Named moves (each a turn or a mirror), then the moves between two rows, first move first; the first pair answered
Z_862:
[ 0.49 -1.05  0.92 -0.23 -1.09  0.16  0.06 -0.92  0.47 -1.35  0.38  0.40
  0.24  0.05]  ->  [-0.09 -1.20  0.59  0.30 -1.53 -0.09 -0.13 -1.03  0.54 -0.83  0.01  0.54
  0.24 -0.34]
[ 1.24 -0.21  1.29 -2.83  0.06  1.11 -0.94  2.58 -1.97 -0.32  0.20 -0.23
  0.38  1.00]  ->  [-0.99 -0.05 -1.70 -0.33 -1.59  0.15 -2.39  1.52 -1.15  1.47 -1.80  0.94
  0.55 -1.69]
[-0.08  1.07  1.56  0.37  2.70 -0.28  3.30 -1.29  0.63  0.04  1.59 -1.56
 -0.42  2.19]  ->  [-2.16  1.25 -1.24  2.81  1.14 -1.50  1.95 -2.57  1.18  1.99 -0.24 -0.55
 -0.28 -0.40]
Z_729:
[-0.89 -1.29  0.18 -1.50 -0.51  0.10 -0.90  0.76  0.18 -0.29  0.28 -0.60
  0.45  0.19]  ->  [-0.72 -0.80  0.31  0.97 -0.74 -0.15  0.01 -1.03  1.31  0.43  1.10  0.44
  0.06 -0.72]
[-2.40  0.79 -1.20 -1.50  1.80 -2.08 -0.37  2.05 -0.91 -0.10 -2.07 -2.23
 -0.34  0.41]  ->  [-1.82  1.46 -0.57  3.40  1.63 -1.92  1.42 -1.22  0.98  1.12 -0.57 -0.13
 -0.73 -1.31]
[ 0.70  0.97  1.61  1.00  1.31  0.42  2.73 -1.36  1.64 -0.31  2.35 -1.20
 -1.38  1.27]  ->  [ 0.54  0.62  1.07 -2.16  1.49  0.60  1.60  0.80  0.22 -1.13  1.48 -2.69
 -0.98  2.30]
[ 1.80  1.49  1.14 -0.24  1.46  2.03 -0.30  2.88  0.07 -0.28  0.59  0.14
 -0.58  1.39]  ->  [ 1.83  1.82  1.39  1.71  1.41  1.88  0.28  1.61  0.87  0.17  0.96  0.90
 -0.70  0.87]
Z_295:
[-1.18 -2.57 -0.29 -0.05 -0.82  0.06 -0.03 -2.51  2.32 -1.52  1.00 -0.06
  0.75 -0.45]  ->  [-1.89 -0.22 -1.23  3.01  0.56  0.56 -0.19 -0.02  2.32  0.88 -0.31  1.01
 -0.19 -1.52]
[ 1.72 -2.79  1.60 -3.65 -1.90  0.41 -0.55 -1.77 -0.07 -3.18  2.12 -0.66
  1.43  0.88]  ->  [ 0.78 -0.57 -1.07  2.49 -3.46  0.80 -2.69 -0.67  0.83  0.33  0.17  3.62
  0.81 -3.33]
[-1.19 -0.55 -2.08  3.32 -1.28 -1.81  1.15 -1.81  1.83  1.44 -0.56 -0.58
  0.02 -1.00]  ->  [-1.10  1.32 -0.97  2.56  1.90 -1.24  2.54  0.90  1.06  1.84 -0.37 -2.36
 -0.81  0.89]
Z_903:
[ 1.08 -1.84  0.59 -0.04  0.09 -0.25  0.39 -2.15  1.35 -2.40  0.75  1.84
 -0.19  1.71]  ->  [ 1.46 -1.02  1.43 -0.17  1.02  0.52  0.52 -0.84  1.20 -2.33  1.19  2.05
 -0.65  2.32]
[ 1.58  0.58  1.39 -1.85  0.56  1.02 -0.47 -0.28 -0.31 -0.13  1.32  0.12
 -1.05  1.37]  ->  [ 1.66  0.21  0.66 -1.54 -1.01  1.26 -1.79 -0.14 -0.22 -0.13  0.60  1.24
 -0.64  0.15]
[ 0.59 -2.41 -0.83 -3.69 -0.84 -0.96 -0.57 -1.40 -0.66 -0.01  0.67 -0.81
  0.86  0.39]  ->  [ 1.32 -1.16  0.72 -3.66  1.16 -0.08  0.77  0.18 -0.99  0.18  1.39 -1.31
  0.39  1.57]
Now pairs of rows:
(2 to 4 moves a pair)
[-1.04 -0.52 -0.82 -2.50 -1.84 -0.63  0.15 -0.09 -0.83 -1.35 -0.76 -2.48
 -0.54  0.46]  ->  [-0.26  1.29  0.35 -1.84  0.17  0.28  1.15  1.95 -1.33 -0.76 -0.17 -2.57
 -1.42  1.53]
Z_295, Z_295, Z_903, Z_862
[-2.52  1.52 -0.89  0.24  1.82 -0.58  1.34  3.76 -1.51  0.77 -1.04 -1.35
  0.53  0.92]  ->  [-2.97  1.74 -1.47  2.54  1.34 -0.88  1.77  2.18 -0.79  1.69 -1.01 -0.35
  0.48 -0.51]
Z_729, Z_862, Z_729, Z_862
[-0.41  1.62 -1.86  3.14  2.00  0.81  0.41  0.98 -0.28  2.79 -0.76 -0.13
  0.47 -1.54]  ->  [-1.48  0.77 -2.38 -0.80  2.13  0.20 -0.58  2.08 -1.24  1.82 -1.67 -2.19
  0.67 -0.24]
Z_903, Z_903, Z_729, Z_903
[ 0.90  0.62  0.02 -1.68 -0.28  0.61 -1.76  2.52 -1.62  0.21 -0.96  0.53
  0.38 -0.10]  ->  [-0.82  0.05 -0.78  1.39 -0.87 -1.13  0.14 -3.07  0.38  0.96 -0.17  0.52
  0.32 -1.40]
Z_862, Z_729, Z_903
[ 0.67 -1.26  1.11 -0.59 -1.39  1.41  0.50  1.68 -1.33 -1.90  1.40  1.79
  0.47 -0.59]  ->  [-2.70 -0.51 -1.46 -0.94 -0.07 -0.45  0.14  2.29 -1.67 -0.30 -1.17 -0.84
  0.34 -0.61]
Z_862, Z_903, Z_295, Z_729
[ 1.62 -1.29  0.63 -3.60 -0.91  1.55 -1.87  2.10 -1.17 -2.11  0.21  0.58
  0.67  1.19]  ->  [-0.16 -1.98 -1.20  0.93 -3.02 -0.13 -1.57 -3.05  1.19 -0.79 -0.30  2.06
  0.98 -1.85]
Z_903, Z_862, Z_729
[ 0.68  0.82 -0.28  0.16  1.59 -0.62  2.55 -0.42  2.00  0.79  1.74 -1.26
 -1.09  0.92]  ->  [ 0.67  1.16 -1.06  2.00  0.92 -0.46  1.85 -0.04  2.16  1.76  0.97  0.13
 -1.25 -0.49]
Z_295, Z_862, Z_295, Z_903
[ 0.70 -1.11 -1.06  0.54 -1.50 -0.01  0.92 -2.57  1.48 -0.96  1.13  1.17
 -0.20 -1.76]  ->  [ 0.19  1.23 -0.38  1.20  2.22  0.20  2.96 -0.89  1.28 -0.02  1.41 -0.04
 -1.35 -0.13]
Z_903, Z_862, Z_295, Z_862
[ 2.88  1.54  3.30  0.54  1.27  2.22  3.33 -0.29  0.32 -0.71  3.19  3.08
 -2.13  1.83]  ->  [ 0.92  1.43 -0.13  4.05 -1.51  1.14  0.93 -1.42  1.26  1.52  0.82  5.30
 -1.42 -1.99]
Z_903, Z_903, Z_862, Z_295
[ 1.84 -0.02  0.93  1.97 -1.35 -0.57  2.56 -0.28 -0.68 -2.00  2.10  0.61
 -1.54  0.88]  ->  [ 2.16  0.30  1.16  1.52 -1.33 -0.12  2.00  1.02 -1.02 -2.06  1.95  0.89
 -1.70  1.18]
Z_903, Z_295, Z_295
[-0.64 -1.49 -0.64 -1.49 -0.90  0.04 -1.83  1.59 -0.27 -0.08 -1.24 -0.72
  0.82 -0.28]  ->  [-1.18  0.94  0.04  1.72  1.49  0.23  0.32  1.81  0.27  1.59 -0.76 -0.36
 -0.25 -0.41]
Z_295, Z_729, Z_295, Z_862
[-0.25  1.69 -0.79  2.58  1.94  0.95  0.77  1.13  0.45  0.98  1.50 -1.09
  0.63 -1.10]  ->  [ 0.33  1.63  0.20  1.67  2.48  1.20  1.60  0.99  0.31  0.23  2.28 -1.51
  0.61 -0.23]
Z_903, Z_295, Z_729
[ 0.85 -0.69  0.05 -2.52  0.32  0.73 -0.66  2.17 -1.04 -0.57 -0.51 -1.00
  0.21  1.23]  ->  [ 2.34 -0.88  1.69  0.75 -0.32  1.28  1.19 -1.01  0.46 -0.53  1.50  1.12
  0.00  0.26]
Z_903, Z_729, Z_862
[-0.77 -0.69  0.60 -5.00  2.69 -0.81  0.26  1.36 -0.49 -2.08 -0.05 -2.37
 -0.89  2.61]  ->  [ 0.33 -2.62 -1.50 -3.39 -2.50 -0.18 -4.00  1.05 -0.21 -1.80 -1.41  1.95
  0.05 -1.17]
Z_903, Z_295, Z_862
[ 0.71 -0.10  0.08  3.17 -2.09  1.06 -1.03 -0.53  0.71  0.38  0.33  2.57
 -0.42 -1.97]  ->  [-0.75  2.15 -0.86  2.42  0.57  0.74 -0.71  2.33 -0.26  1.74 -1.14  0.68
 -1.17 -1.06]
Z_295, Z_729, Z_862
[-1.83  0.14 -2.33 -3.60 -1.37 -0.91 -3.46  1.66  0.28  0.82 -2.80  0.29
  0.13 -0.50]  ->  [-0.07  0.55  2.36 -3.24  2.10 -0.75  2.25 -1.90  1.61 -0.93  1.75 -1.79
 -0.73  2.93]
Z_903, Z_729, Z_862, Z_729
[ 0.61 -1.25  1.03 -0.75 -0.55 -0.15  0.88 -2.22  0.58 -1.12  1.37 -0.39
  0.40  0.58]  ->  [-0.37 -1.61 -0.70 -0.68 -1.72 -0.61 -0.82 -1.89  0.52 -0.66  0.08  0.22
  0.73 -0.70]
Z_862, Z_729, Z_903, Z_295
[ 1.18 -0.12  2.72 -2.11  1.00  0.75  1.42 -1.05 -0.54 -0.83  1.62 -2.27
  0.49  1.35]  ->  [ 0.81  1.90  2.14 -0.36  2.53  1.22  1.42  1.10 -0.87  0.83  0.91 -1.99
 -0.42  1.07]
Z_295, Z_295, Z_295
[-1.20  2.41 -3.14 -1.60 -3.12 -0.67 -3.51  2.23 -1.54  0.46 -2.09 -0.43
  0.43  0.19]  ->  [-3.03  3.63 -2.88 -0.80  0.03 -2.08 -0.46  0.61 -0.85  1.11 -1.61 -3.00
 -0.19  1.52]
Z_903, Z_903, Z_862
